One turning vector, and how many steps it has turned
The counts run from 0 to 406.
[  4   3 -15  21  27 -26 -24 -25  -1 -26 -13 -17   3  -4  13 -18  -9  27
  18  -5  49 -20  14   5  -9   9 -13  14   3  16  -9  27  36  20  36  34
  -4   3  26   9   9  -5 -38  14 -13  11  -6  43  18  -7 -18] => 211
[-16   6  -6   1  47  -9 -16 -21   7  -6  24  -1  -8 -12 -31  -9  10 -30
 -15 -16 -13   9 -14  -7   9  41 -38 -18  11  13 -16  36  21   6   9  20
 -15 -14   6 -16 -13  15   5  14 -29  40  -1 -12   2   6 -11] => 80
[ -8  17   8  10  -3   1 -24  -6   6  20 -27  16  26  22  70  -3   5 -17
  18  -3   7   4  -4  36   0  11  21  18 -32  25 -18   7  20   5  13  -3
  19  11 -33  10 -24 -22  10 -17  -4 -10  27  -5   4  24   7] => 389
[-21   7  16   3  11 -25  -2 -36  35 -25   2 -19 -57 -30  -1 -26 -35  10
   2  -3 -35  10  36  26   2  -9  20  25 -16  22  -9  12  -3   7   8  10
  10  12  23 -31   2  12  41  -1  17  13 -22 -10  -5  11  -4] => 308
[ -4 -20   8 -18 -16   9   9  17 -15  36 -23  -4 -16  -1  -9  -8 -22 -16
  29  20   7 -25   5  10 -15 -27   3  21 -43   8 -25  21 -26  -9  23 -22
  13  11  13 -31  10 -12  19   5  20 -33  33   5  -3   3 -17] => 130
[ 38  21   0   8 -15  13  14 -26  32  11   9  -3  13 -22 -19 -30   3   2
  23 -15   6  21  23  -7  20 -35   6  20  -6  10  15  -7 -10  -2   5  -7
  -2  21  -6  -3  -8 -16  43 -27   5 -35  -2 -34  22  23 -32] => 8
[ 20  -6 -16 -18   1   3  32  15 -17  17 -40   1   7  -8 -14   2  59   3
  10  -2 -12 -13  20 -23   6  -2   1  19  20 -22   1  11   2  30 -19 -14
 -33  -1 -19  -5  30  22 -28 -23  10 -43   4   0  23  -6  -4] => 365
[-41 -12 -24  -2   8  17 -12 -32  21 -12 -32 -11  -4   7  34  -2 -33  -8
   5  19 -32   4  26  -2 -14  30  12 -18 -21  34   9 -23  40  14  11  22
  16   8   4 -25 -16  22 -14 -21  26   7  11 -15  15  15  22] => 311
[-25  -1 -15 -31 -34  40 -25  18  -9  10 -12  23  17  -9  38  11  11 -15
 -10  19  19 -17  -2   5  10  -1  39   5 -10  23  -5 -19   1  26  -3   8
  44   5 -16  18 -38   1  -3  12  20 -24  -3   0  -7  20  -8] => 400
[ 31 -35  11  19  16 -21  29  -9  -1   8  21   1   1  31 -10  35  35  12
  13 -20   5 -12   9 -11 -17 -19   7  26  -7 -36 -28  29   9  26 -16  -7
 -17 -29  20  -3  13  -9  -7   4  -8 -27   5   9   6 -14 -50] => 367
[ 35  -5   3  10  25   7  23   6   1  17  -3  11 -16  32  16  44  30  12
  23   0  -9 -21 -26 -17   4  -2   2  44  -7 -28 -24  31  -5   7 -42 -20
 -30 -20 -19  10  38   3 -17  -5  -3  -1  20   9  -6  18 -10] => 372
[  9 -14 -23  -1  14 -25 -12 -23  -1  16 -39  24 -12 -10  26 -13 -13 -17
  24   8  66 -10  10   8   7 -39 -37 -12   4   2   2  13  27  13  -2   4
  -9   7  19  -2 -36  20   1 -14   2 -29   1  22  19  27  35] => 94
[ 22  16  -2   4   3 -29   0   4   6  25 -19  24   7   8  63   5   0 -39
 -17  10   1  18 -34 -25  33   3 -10  -2 -40  -1   8 -11  15  -9 -44  -9
   1  25  -5  12 -28  -4   6 -31  27 -34  -8  10  15  -1  15] => 268
[-14  -7 -31 -45  16  18  24  41 -18  37  10  14  20 -22 -50 -17  10 -10
  36  -5  -3  -7  -3 -32  -6  24  -5 -10  20  -7  -6  10 -17  36   4   3
  -6  16 -27 -13  19   4   7  -1  -5 -14  42 -34  10  -8  -2] => 244
[ 18   7   8 -39  -1  15   7  11   4  22  -7   1 -11 -28 -15 -39  -3  -5
  41  13   2   2  22   2 -21  -6  11  24 -23  15 -26   9 -30  -7  36 -23
  25  30  -2 -19  13   5  22   4  29  -8  37 -15   6   3 -16] => 129
[ -2 -28 -32 -20 -22  -3   2  -2   1  16 -18  14  35   4  -5  -5  30 -31
   2 -13  19 -21  25 -20 -19  -2 -17 -27 -20 -31   3   5  30  26   4 -17
 -10   7  16 -41  -9   4  -1 -12  -3 -53   4   5  24 -34 -28] => 358
[ 32  28   3  13  32   1 -15 -12  10   1  29   8   4  10  24  11  31 -26
  -5 -11  -7  25  -5 -21  14  33  -7  43 -13  35  -7  19  11  16  -6  -3
   4  20 -24  37  23 -20 -37  -6 -17  14   4   4  14   9 -29] => 380
[-31  -9  -4 -29 -16  28   7  20 -47  18  -4 -25   2  32   1   9   1  17
  -2  28  -1  -5  32 -15  21  -4 -15   9  -1  -9  19   1   7  14 -37 -16
  16  13  -2  -5  30  -4 -25  15  15 -22  31 -15  31  -8 -46] => 22
[  3  42  -1 -15 -30  63  -2  13  -6 -27  11   9 -25 -25  19 -17  20   2
  -7   4  -3   9  33  -4  20 -18   4  -3  12  23 -22  30 -21  23   2  12
   3 -15  -5  19  13 -15 -25  -4  24   7 -22 -10  -8  -6 -15] => 291
[ 21  17   1  -1 -14  70   1 -22  -7 -50  -8 -16 -18   3  32  12  -6 -16
  -6  17   5   3   7  -9  21   9  12   9   8  23 -26  12   6   3  11  19
  -7 -18   3   8   0  -2  -9  19  31  21 -19  -4 -34  -3 -37] => 295
[-22  -9 -19   1  21  -8   1 -19  34   1 -12  10  -7  -1   8 -35 -47 -22
  19  21 -10 -15  32 -10 -13 -14  28   3 -17  23 -32 -28  20 -10 -11  14
  31  16  29 -18   1  32   0   2   9   3 -28  11   9  27  20] => 315
[ 10  39   5  -8  13 -36  -5  -1  15 -28  16  -8  11 -31 -36 -26   1  30
  -7 -25  40   4  33  -5   4  22 -35 -13 -10  -8   5  -8 -31 -19  21 -12
  -1  30  10 -16 -14  -8  33   5 -24   7  18 -10   0 -26  14] => 339
[ 25 -32 -21  22  19   2  20 -10 -13  14  38  19   5  27   3  29  38 -14
  12  -1   7  -8   4 -44  -5  -8   1   7  -5 -32 -26  21  16  31 -23  -9
 -12 -10  10   7  21  -1 -24  -6  -4  -8  -2  16  10 -11 -41] => 368
[ 31 -11 -15 -15  36 -21  -6 -37  20 -16   4  16  -7 -15  -2  24  22  38
  27 -25  22   4   1  -7 -17 -27 -23  20  44  18  27   3 -17  26   4  19
   0   4  -6  13 -11  13 -14 -21   3   2   0   1  35  33   6] => 97
[ 21  13   5  33  26  -8 -10 -11 -20   9  36  -9   0  38  36  29  25  -9
  -9 -13   1  15 -25 -12   4  30  -3  32 -24  10 -11  36  26   7 -16  12
 -11   1 -12  21  10 -35 -24  -6 -19  18  22  11  -3 -13 -30] => 379
[ 16   5  23 -10  10 -27  12 -14  10   4  25  32 -13  16  27  20  13  16
   7 -29 -42  44 -43  13   8 -17 -11  12   4  18  32   6 -24  12 -21  -4
  -3  -6 -30  36 -19 -17  13 -28  11   7  -4  -9  29   0 -12] => 271
[  7  -3 -38 -28  19   4  -2   9 -12 -12 -37 -14  -8  -7  13  17  23  25
  10   5  45 -24  -9  -6  -2 -10 -47   4  23  23  44 -14  10   7 -22  15
  -4   2 -12  19 -20  21 -47 -13   1 -25   1  15  27  23  13] => 101
[-28  -5   5  13 -30 -31   2  -2  14 -30   3  35  19 -10 -16  -5  -6  16
  -9 -13  -4  -9  18  38 -18 -17  32  21  -1   7 -42   4 -24  30   1 -10
  30  -3  10  -4 -28 -12  42  10  12  -7 -26  23  -9 -23  -5] => 56
[ 26   6   4  -5  18  -4 -15 -21  19 -46 -18 -32  46 -13 -31  -2   6  -7
  -3 -22  21  15  -4 -11   1  29 -52 -11  -5 -10  12 -16   4 -48  12   0
 -11  24   1 -17 -17   0  17  12 -26   8   6   3 -22 -38 -20] => 343
[-33  38  13   1 -10 -14 -26  19 -15 -19   8  38  24  -1 -23 -31 -15   2
   5 -18 -24  29  11  26  27  -4 -22  -9   7   8  -9  26 -16   5  -9  -7
  10   6 -14  18 -16 -17  19  14  -1  16   9 -17  28 -36  12] => 165
[-36  15  16   1  17 -39   2  24  -6 -19  16  17   7  13  22 -22 -20 -12
 -22  16 -25   1  -4 -23  28  39  23 -25 -38 -10 -10  -2  25   5 -36   0
  15  36   4   9  -2 -17   0   5  -1  -3   1 -19 -10 -51  -3] => 153
[  1 -36 -12  -3 -10  26  30  -6 -22  26 -28 -20  19  17  -2   4 -33 -12
  37  29  -3 -21 -26  -9  -4 -14  12  14 -26  27 -13  14  -7  -1  13  -4
   0  16   0 -12  12  -9  -8   8  44 -19  30   6   2  -1 -24] => 131
[  9  22 -13  40 -25  58  -2 -26   9  -9 -25 -13 -27   4  50  14 -23   5
  -3  14  -2   4  23 -10  20   6  19   8 -25   9 -19  10  -4  11   4   8
 -18  -1   8 -22   2 -12  18 -13  40   4 -16  -7 -30  22  30] => 299
[-25   7 -28  20 -27  52  -8 -17 -14 -14 -10  31  15  11  15  34  -2 -25
 -26  11  19   3   1  -5  40 -33 -28  -5  16   1  -4  -7 -30 -10 -15 -16
   7 -12 -15 -33 -31   3  16   6  32  -8 -23  11  -5  21  15] => 178
[-56   1 -13   8 -24  -5 -14  14 -14 -25 -46   6  44  21   3   7 -13 -12
 -15  12  -9 -13 -11  23 -13  18  12  11   3  32  -5  -3   5   4  -8  13
  25  -9 -22  -9 -20 -10 -12  10  13  15  -3  51  17 -27   5] => 53
[-21  12  12  15  23 -12  -1  15  -4 -24  48  42  40  29  10 -18 -23 -32
   0  10 -26  18 -45  -9  24   4  18 -16 -25   2 -24 -15  15 -14 -37   7
   6  18 -11  32   2 -23  -5   8 -13  31   6  -9  -3 -34 -18] => 158
[-29 -11  -7 -16  26 -44   0  11  11 -34 -19  -6 -14  10 -32 -12 -42  68
  34  -2   2 -32   7  11 -19 -10   1   3  24  -2 -13  -5  -7 -11 -15  12
  -1  -7   3  -2   8  25  -8  16   2  28  23  -7   1   8  21] => 324
[  6  -1 -14 -18  34 -23 -13 -41  22   6  13  15 -18 -33  -7 -27   4 -12
  17 -15   0  29  34  -4   9   5 -24   1  32   0  -3  39  28  19  10   8
 -12   1   3  -4 -23  24   7  -3 -11   7 -17  -8  30  20   8] => 86
[ -7  12 -19   2 -21  14  25 -11  10 -27 -10   8   1 -18 -13  23  25  34
 -17 -25 -29 -24   1 -14  -1   6  31  -3  32 -22 -25  15 -32  34 -10   1
 -11 -39 -19  -7 -17   0  12  -6  13   5 -21  -4 -40  -4  22] => 66
[  9  13 -23   1  -6  -7 -31   0  20  -6 -12  17  -5  -4  10   2  -3  36
  23   0  68 -28  44  -9 -29 -12  -9  27 -14  10 -19  -2 -26  -5   9  -8
   9   3  -3 -15  11   6 -17 -15   2  -6  20  26   5  17  49] => 214
[ -9  14  -9 -26 -22  22  19  -7  -5 -10   3  12  -5  -8 -11  28  -5  38
   3   0  -1 -21 -15  25   8 -20  55  34  35  18 -17   0 -45  21 -21  13
  34 -18 -19  23 -16  -4  27  10  15  17 -26   0 -26  34 -29] => 403
[ -4 -19 -33 -16   9  13  13  19 -26  21 -15   7  11  16 -29  10  49 -25
   2  11 -11 -19   8 -28  10  -2 -22  -4   7  -9   2   4  18  26 -30  -9
 -24   2  -5  -4  19   8 -43   4   4 -47   8  19  29   0 -37] => 364
[  4  36  20  -3  17 -44 -21 -18  -4  14  16  -7  -5  -2  29 -24  22  -1
  -4 -25 -17  39   2  27  15  22   6  51 -18  42  -9  33   7  12   0  13
  11  15 -22  33   7 -28  11   3 -19   3   5   4  20 -13 -33] => 386
[  7   8 -15  39   4 -28  -2 -13  -5 -26  -1 -23  43  24 -25  21 -30  36
  16   0  53 -19 -26  -8   5  10  -8  -1 -25 -22  -7 -10 -18 -36 -13  15
 -30  -4  14  -6  -9 -13  10  20 -13  17  10  19 -30 -35  14] => 336
[-17 -25 -39   9  28 -20 -14 -31  -9  -5  -5   5  11   3  -1  20  10  22
  12 -25  21 -10 -15  -3 -25 -14 -34   3  34  24  53  18   0  32   4  23
  -5 -13  -5  20 -22   9 -31  -7  -5  -9   4   1  33  18  -1] => 96
[-30  16 -25  -4  23 -38  -8  13  -6 -37  11  -3   6 -30 -21 -38 -20  28
   9  20  41 -17  31 -29  11  -1   0 -18   3  -6 -19 -22  15  11 -22  28
   9  13  20  13   2  11 -30  18  -5   2 -16  14   9 -22  21] => 327
[ 19  11  25 -16  19   6  -5   2  -5 -14  17 -12  -9  14  39 -12   5   1
  10   7   1  12  42 -22  15  32  -2  17 -22 -28 -19  -6  15  -6 -29 -17
  22  28  10  12  36  -4 -39   8  -2  28  -1  13   5 -21 -20] => 32
[-44  -1  -4  47   6 -10   1 -28  27  13  -6   4 -45  11  -1 -10 -45 -11
  -3  13 -28   7  33   0 -11 -11  22  11 -34  31  -5   8 -20   3 -10  10
  18   3  26 -36   5  14  32  -8  12   4 -18 -14   9  18   1] => 309
[  3  21  12   6   6  39   0  -9  38 -19   6   3 -57 -13  23  -9  -9 -13
   7   1 -17  15  40   4   9   0   8  17 -14  28 -21   1 -25  -7   2 -17
  28  18   9 -32  16  15  30 -11  28  21 -19 -10 -11  33  20] => 303
